Each named move below is a turn or a mirror, shown by a few rows before and after it. Which moves, in which order, take the first row of each later pair to the second? The first pair is answered.
move Nuvo:
[-0.18  2.11 -2.66  0.22  0.26 -1.56  0.70  2.99  6.52]  ->  [ 0.03  2.62 -2.55  0.62 -0.02 -1.07  0.80  2.94  6.26]
[-0.88 -3.19  1.31 -0.83 -0.76  0.48 -0.62  3.25  2.59]  ->  [-0.10 -1.42  2.11  1.25 -1.23  1.73  0.51  3.86  1.83]
[ 0.34  2.77  2.59  3.21 -1.29  1.92  2.15  3.49  2.09]  ->  [-2.01 -3.01  0.65 -3.06  0.04 -2.46 -1.98  1.54  4.55]
[-1.99 -3.44  1.38 -0.87 -1.52 -1.32 -0.76  1.12  0.97]  ->  [-0.63 -0.37  2.27  2.31 -2.37  0.93  1.38  2.38 -0.33]
move kodem:
[-1.19  2.15  2.18  1.42  1.15  1.02 -0.33  0.04  1.61]  ->  [-1.10  2.01  2.61  1.36  1.17  1.28 -0.74  0.17  0.96]
[ 0.23  1.35 -2.73  0.00  1.16 -0.31  0.21 -1.71 -0.11]  ->  [-0.11  0.41 -1.22 -0.18  1.09  0.59 -1.31 -2.34 -1.51]
[-2.32 -0.10  1.60 -0.78  0.32 -0.38 -0.18  2.30  1.64]  ->  [-2.47 -0.10  1.66 -1.09  0.52 -0.35 -0.50  2.27  1.45]
[-0.75  1.28  0.63  2.13  2.30  2.36 -1.41 -3.86  0.61]  ->  [ 0.34  0.84  2.73  2.62  0.53  3.35  0.02 -2.39 -2.21]
move Bis:
[ 1.87 -2.56 -2.65 -2.09 -0.46 -0.96  2.59  2.81  0.07]  ->  [ 0.62 -0.36 -3.63 -0.31  2.16  1.50 -1.74 -3.47 -1.09]
[-1.22 -4.85  1.00 -4.92 -1.20 -3.28 -0.50  3.27  1.20]  ->  [ 0.80 -2.86 -3.42 -4.20  1.20 -2.53 -0.92 -2.77 -4.13]
[ 0.29 -0.45 -1.66  2.36 -1.57  0.98 -0.54 -2.50 -1.53]  ->  [-1.37 -1.08  0.76  2.47 -2.34  0.87 -1.49 -0.23  1.48]

(two moves a pair)
[ 1.11  2.00  0.69  0.70  0.53  0.29  0.87 -0.53  0.11]  ->  [ 0.48  2.02  0.76  0.59  0.79  0.01 -0.12 -0.68  1.48]	Bis then kodem
[ 0.21 -2.13 -1.05 -1.22 -1.52 -1.33  0.61  1.26 -0.51]  ->  [ 0.68 -1.14 -1.02  0.00 -0.99  0.28 -0.19 -1.17 -3.00]	Bis then kodem
[ 0.90  1.63  0.46  4.48 -0.03  0.02  2.30  2.35  2.50]  ->  [-1.67 -0.20  2.16  2.94  1.41  1.15 -3.38 -2.02  1.47]	kodem then kodem
[-1.13  0.77  3.67 -0.16 -0.24  0.58 -2.67 -2.82  3.25]  ->  [ 2.70  1.02 -1.11 -1.63  0.08 -0.93  1.30 -4.45 -2.64]	Bis then Bis
[-2.19  3.21  2.90  2.64  0.55  2.95 -3.07 -0.99  3.05]  ->  [ 0.47 -1.84  0.73 -3.31 -2.23 -2.39  2.61  4.76  2.07]	Nuvo then Bis
[ 0.47  0.50  0.52  1.50 -0.01  1.78 -0.85 -3.32 -4.22]  ->  [ 1.42 -1.38  1.58 -0.49 -2.59 -0.21  2.93  2.39 -2.73]	Bis then Bis
[-2.55  0.48 -1.24  0.32  1.63 -0.18 -1.91 -1.98  2.92]  ->  [ 0.31 -0.16 -4.08 -1.10  1.21 -1.63  1.75 -1.64 -0.39]	Bis then Bis
[ 0.48  3.95 -3.22  2.51  2.43  3.08  1.47 -4.10 -6.38]  ->  [-4.71  3.91  3.73  4.39  1.41  4.34 -2.21  0.43  3.35]	kodem then Bis
[-1.17  0.36  4.52  4.07 -1.50  3.11 -1.54  3.27  2.51]  ->  [ 1.91  2.39 -0.91  4.07  1.11  3.56 -0.97 -3.02 -4.29]	Bis then Bis
[-1.00 -1.26  4.88  0.78 -3.06  0.48  2.44  3.59 -4.12]  ->  [ 1.59  2.83 -1.95  2.68 -1.01 -0.81  5.80  1.31 -3.57]	Bis then kodem
[ 0.09  2.37 -1.95  0.50  1.32  2.64  1.53 -0.03 -0.36]  ->  [-0.97 -1.13 -0.80 -2.49  1.35  1.82 -1.04 -1.22 -1.79]	Nuvo then kodem
[ 0.15 -1.98  0.04 -1.09 -0.48 -0.61 -1.09  0.84  0.59]  ->  [ 1.26 -1.54 -0.77 -1.00 -0.38 -0.47 -0.11  0.00 -1.39]	Bis then kodem
[ 0.68 -1.70  1.02 -1.27 -1.51 -1.88  2.33  2.84 -1.43]  ->  [-1.45 -1.62 -1.61 -2.05  1.02 -2.84 -1.22 -0.61  2.22]	kodem then kodem
[-0.67 -2.02 -0.92 -2.64  0.35 -2.05 -0.90 -0.12  0.75]  ->  [ 1.12  2.18  0.02  2.06 -0.11  1.16  1.81  0.45 -1.48]	Bis then Nuvo
[ 0.68  0.73 -2.47  0.49  1.49 -0.82  0.01 -0.59  1.45]  ->  [-0.89 -0.47  0.51  0.25  1.38  0.19 -2.61 -1.50  0.95]	Bis then kodem
[-1.14 -0.09 -0.96 -0.43 -0.83  0.40  2.57 -0.65 -0.78]  ->  [-2.04  0.21  0.50  0.34 -0.55  1.58  1.24 -1.26 -0.69]	Bis then kodem
[-0.50 -2.96  1.08 -1.80 -1.28 -0.14 -2.14  1.92 -1.10]  ->  [-0.94 -1.99  0.38 -0.83 -0.06  0.85 -3.95 -0.72 -2.01]	Bis then Bis
[-2.18  3.29 -2.45  1.19  2.93  1.61 -2.11 -3.33  4.05]  ->  [-3.67 -0.85  0.58 -2.17  1.29 -0.14 -2.99  0.16  6.09]	Bis then kodem
[-1.60 -1.76 -0.56 -1.72  1.16 -1.08 -1.63  0.64  4.00]  ->  [-0.16  0.57  3.58  2.09 -0.61  3.22 -0.22  1.76 -0.77]	kodem then Nuvo
[-0.84 -1.94  0.67 -1.92 -0.09 -0.68  0.64 -1.89 -1.62]  ->  [ 0.39 -0.96  0.75 -1.09 -0.82 -0.20  2.72 -0.04 -2.11]	kodem then Nuvo
[-2.05 -1.78  2.57 -1.13 -0.38  0.74 -2.85  0.54  1.50]  ->  [-0.24  1.46  2.24  2.11 -1.15  1.77  0.79  3.00  1.73]	Nuvo then kodem
